(in the rows, 128 means zero)
Each path below is one point turned by a fixed rotation once a step. After each direction that follows a path, write how fast that rotation turns it, in degrees per step (0 if it stays still).
Each turn is a multiple of 5 degrees from 10 to 175, or 0.
Each row of a path follows its step; steps can be skipped.
path 1
step 1: [126 128 122 136 126 130 139 126 118 129 125 122 135 125 126 124 117 125
 128 119 128 121 146 131 120 121 130 131 127 136 128 132 128 132 120 123
 134 123 132 129 131 120 131 125 125 130 128 130 134 123 133 133 132 131
 128 130 141 126 132]
step 8: [115 130 137 136 126 129 126 123 133 131 124 136 128 116 132 132 131 136
 132 133 130 125 125 131 129 127 135 125 131 126 125 133 134 125 127 129
 141 130 129 139 131 128 136 131 128 136 125 120 122 119 135 132 124 130
 128 137 137 132 128]
step 11: [122 118 120 137 141 123 127 127 134 123 129 145 123 129 137 128 133 127
 129 133 129 128 134 125 131 133 123 124 120 128 135 125 134 132 130 129
 131 126 128 125 127 137 124 129 123 121 121 131 122 131 130 128 139 135
 136 132 126 127 133]
step 15: [138 132 132 121 126 135 130 131 108 125 122 130 120 130 122 123 133 128
 130 130 128 130 129 137 130 127 128 131 129 130 129 131 126 129 121 124
 130 126 138 133 141 134 139 131 132 132 135 121 123 127 132 124 132 129
 118 130 126 129 122]
step 19: [126 120 122 141 120 119 128 118 134 121 130 134 136 130 136 131 123 119
 124 125 132 130 130 131 123 127 129 131 136 137 124 141 126 125 128 127
 129 132 135 127 119 123 126 132 135 127 118 127 121 125 129 129 128 132
 128 126 125 135 136]
step 20: [131 132 123 126 127 129 131 130 131 126 121 127 142 129 121 139 135 125
 130 126 128 123 133 129 126 124 126 140 127 130 132 133 129 133 138 123
 128 131 139 137 126 135 135 123 124 136 137 123 129 130 132 126 131 135
 121 114 128 133 133]
step 25: [119 121 127 130 131 121 133 124 132 133 139 132 135 133 125 138 131 127
 127 132 126 122 122 138 131 123 133 137 120 132 132 135 132 133 125 133
 127 131 126 132 123 129 138 116 127 133 131 127 126 135 138 133 124 123
 132 137 131 133 129]
step 26: [128 120 128 134 127 121 125 130 122 124 129 135 135 122 120 127 135 114
 126 126 129 126 135 116 127 124 123 129 137 130 128 127 125 135 129 129
 129 117 127 136 130 123 135 133 124 133 135 128 132 121 140 127 129 125
 128 136 139 129 123]
[131 129 128 126 129 129 127 127 129 129 128 127 128 127 129 127 127 128
 130 130 128 126 128 128 127 130 129 129 132 129 127 127 128 128 130 125
 130 126 128 130 128 128 132 129 130 130 128 128 129 129 130 128 129 127
 130 128 127 131 127]
60
[127 129 130 127 128 129 127 126 129 126 125 129 128 127 125 128 128 127
 128 129 129 128 129 126 126 128 127 128 131 126 128 129 129 127 127 128
 127 130 132 127 127 130 130 127 126 129 129 128 128 129 127 127 127 125
 127 130 130 129 128]
60
[127 126 126 130 130 126 127 126 129 127 128 129 128 128 129 130 129 129
 127 127 129 130 129 128 129 126 129 128 130 128 129 127 127 127 129 128
 125 126 130 129 127 128 126 129 129 130 132 131 130 129 127 128 130 129
 130 126 128 129 128]
45
[126 131 127 127 128 126 128 127 126 130 129 128 127 127 129 127 128 127
 128 128 129 127 128 132 125 129 127 128 130 132 128 129 129 128 127 127
 127 128 128 125 128 127 127 125 129 129 128 128 128 127 125 130 127 127
 130 129 126 129 127]
125
path 2
step 2: [130 117 124 130 128 126 131 116 126 139 124 123 125 131 132 127 121 131
 127 121 128 128 130 125 130 134 127 128 123 136 131 131 121 122 130 118
 123 129 126 126 135 125 123 133 126 125 131 127 129 126 120 132 137 126
 130 126 129 137 135]
step 9: [128 136 122 136 132 129 133 122 126 139 118 121 125 132 128 126 125 132
 131 125 126 132 121 127 131 138 134 131 124 130 131 131 130 124 127 128
 128 133 130 130 127 128 125 126 122 120 129 136 122 124 127 133 130 117
 133 126 127 140 124]
step 11: [127 122 121 125 132 121 134 128 122 131 130 127 132 130 127 124 127 131
 128 120 128 126 118 130 125 128 119 134 133 129 117 139 123 127 125 124
 118 126 127 123 128 134 122 136 121 129 128 127 128 130 130 136 127 127
 135 127 131 127 138]
step 13: [131 133 136 137 133 130 135 124 128 138 122 125 130 130 128 122 126 128
 128 128 130 125 125 137 134 130 131 131 132 128 127 129 133 127 130 127
 126 139 124 132 130 122 117 125 118 127 129 130 135 124 138 122 135 125
 128 134 134 130 132]
step 18: [130 124 119 136 128 130 129 118 131 135 125 124 135 129 131 119 123 132
 127 123 122 124 122 127 131 128 121 129 128 129 133 133 125 125 134 120
 122 129 125 127 135 132 121 141 132 125 131 127 125 126 125 133 130 131
 129 126 131 138 132]
step 21: [125 127 131 134 134 123 132 128 128 129 118 128 129 123 124 123 127 131
 127 126 134 127 112 132 129 132 131 131 122 127 125 139 125 122 132 119
 124 129 127 137 125 135 124 131 126 122 132 130 125 135 136 129 130 122
 130 131 135 129 131]
step 23: [133 128 129 129 132 128 130 121 126 132 138 127 131 133 130 126 131 129
 122 121 130 129 129 136 131 133 121 132 130 131 133 135 130 124 127 128
 121 134 130 124 135 126 127 121 114 129 124 135 135 127 138 138 126 130
 127 128 131 127 135]
step 26: [129 126 128 130 128 126 136 120 122 134 130 122 129 135 130 120 125 134
 136 126 126 128 121 126 129 137 126 134 130 132 130 133 121 124 129 130
 121 136 124 130 129 129 129 133 128 129 133 134 130 119 131 136 123 125
 138 128 120 127 119]
[128 129 126 129 130 131 126 127 129 127 131 129 130 128 129 132 127 130
 127 126 128 130 127 128 129 131 128 128 129 129 128 126 128 129 130 130
 128 128 129 129 129 129 128 125 128 127 130 129 129 130 128 129 129 127
 129 127 132 127 126]
45
[129 127 128 128 128 128 126 128 128 129 129 129 126 129 126 130 131 133
 130 129 128 129 130 127 128 128 129 127 127 129 130 129 129 128 127 127
 129 127 126 128 128 128 129 127 125 126 127 128 131 126 129 126 128 127
 129 130 128 131 129]
100
[128 127 127 125 124 128 129 127 127 127 128 129 129 127 127 128 129 127
 130 127 127 130 127 130 130 129 126 131 127 128 127 128 128 127 127 124
 127 126 127 129 129 129 131 126 128 127 129 126 127 129 128 128 130 127
 127 127 129 131 127]
115
path 3
step 8: [112 127 127 132 124 131 125 124 124 126 133 126 132 131 125 128 124 130
 138 128 126 124 121 117 128 119 126 120 126 134 124 120 135 129 125 132
 126 127 131 120 123 123 127 128 125 136 122 122 137 124 117 123 136 125
 119 126 122 125 125]
step 9: [125 126 136 131 125 122 131 134 135 130 117 136 134 126 133 128 126 128
 123 135 130 128 122 125 135 126 122 125 127 121 130 137 126 139 121 135
 127 123 126 130 130 133 125 125 131 137 122 132 142 132 120 118 119 123
 131 121 129 128 134]
step 10: [125 129 123 129 128 119 127 125 126 122 121 119 133 126 134 132 127 137
 126 127 130 125 129 130 122 123 130 145 138 120 129 132 123 127 129 121
 128 129 120 136 128 117 131 125 126 132 137 130 134 125 134 126 129 134
 130 121 129 121 142]
step 15: [121 119 131 134 127 127 122 129 133 130 129 125 129 130 131 131 133 124
 131 129 126 131 126 129 120 126 130 125 138 138 116 136 131 126 129 121
 131 119 121 133 122 134 128 116 128 130 125 131 139 125 138 119 128 120
 125 118 125 127 124]
step 16: [128 127 125 133 128 122 127 128 122 120 120 134 139 129 134 120 120 132
 132 131 127 120 131 122 117 141 135 134 118 129 119 132 127 132 121 131
 131 119 130 129 130 130 127 124 126 124 124 132 128 133 131 121 122 140
 129 124 129 128 131]
step 18: [128 118 133 134 140 133 115 134 136 119 120 122 126 128 128 132 125 130
 125 131 133 133 137 132 132 119 126 129 122 124 117 128 124 117 133 127
 131 131 130 127 132 135 133 127 130 133 130 126 125 122 126 129 127 120
 126 131 130 124 116]
step 23: [135 121 123 127 134 123 129 129 122 128 126 131 127 140 129 126 124 133
 132 136 137 136 127 127 129 130 122 133 119 125 125 126 132 124 122 127
 132 139 123 132 127 133 120 124 134 126 128 135 136 129 118 116 118 126
 130 140 128 128 132]
step 26: [127 127 124 117 131 134 136 133 123 135 124 121 140 125 133 127 132 131
 136 132 128 127 126 137 128 119 130 135 131 130 129 131 133 125 133 132
 131 129 124 138 121 131 125 118 119 136 129 134 140 121 128 124 127 122
 134 124 130 124 135]
[127 127 131 129 126 129 129 130 129 127 128 128 127 127 129 129 126 126
 127 127 127 129 127 129 128 128 127 126 129 128 124 127 127 128 125 128
 130 127 128 126 130 131 127 127 125 126 128 128 129 128 127 129 129 126
 129 126 129 127 129]
110
[127 131 127 127 127 127 127 129 127 126 128 129 126 128 130 127 126 127
 128 129 129 127 131 127 130 130 127 127 127 129 128 127 127 129 128 128
 124 127 126 128 128 128 129 130 128 127 129 129 130 129 130 129 126 126
 130 128 127 128 131]
100
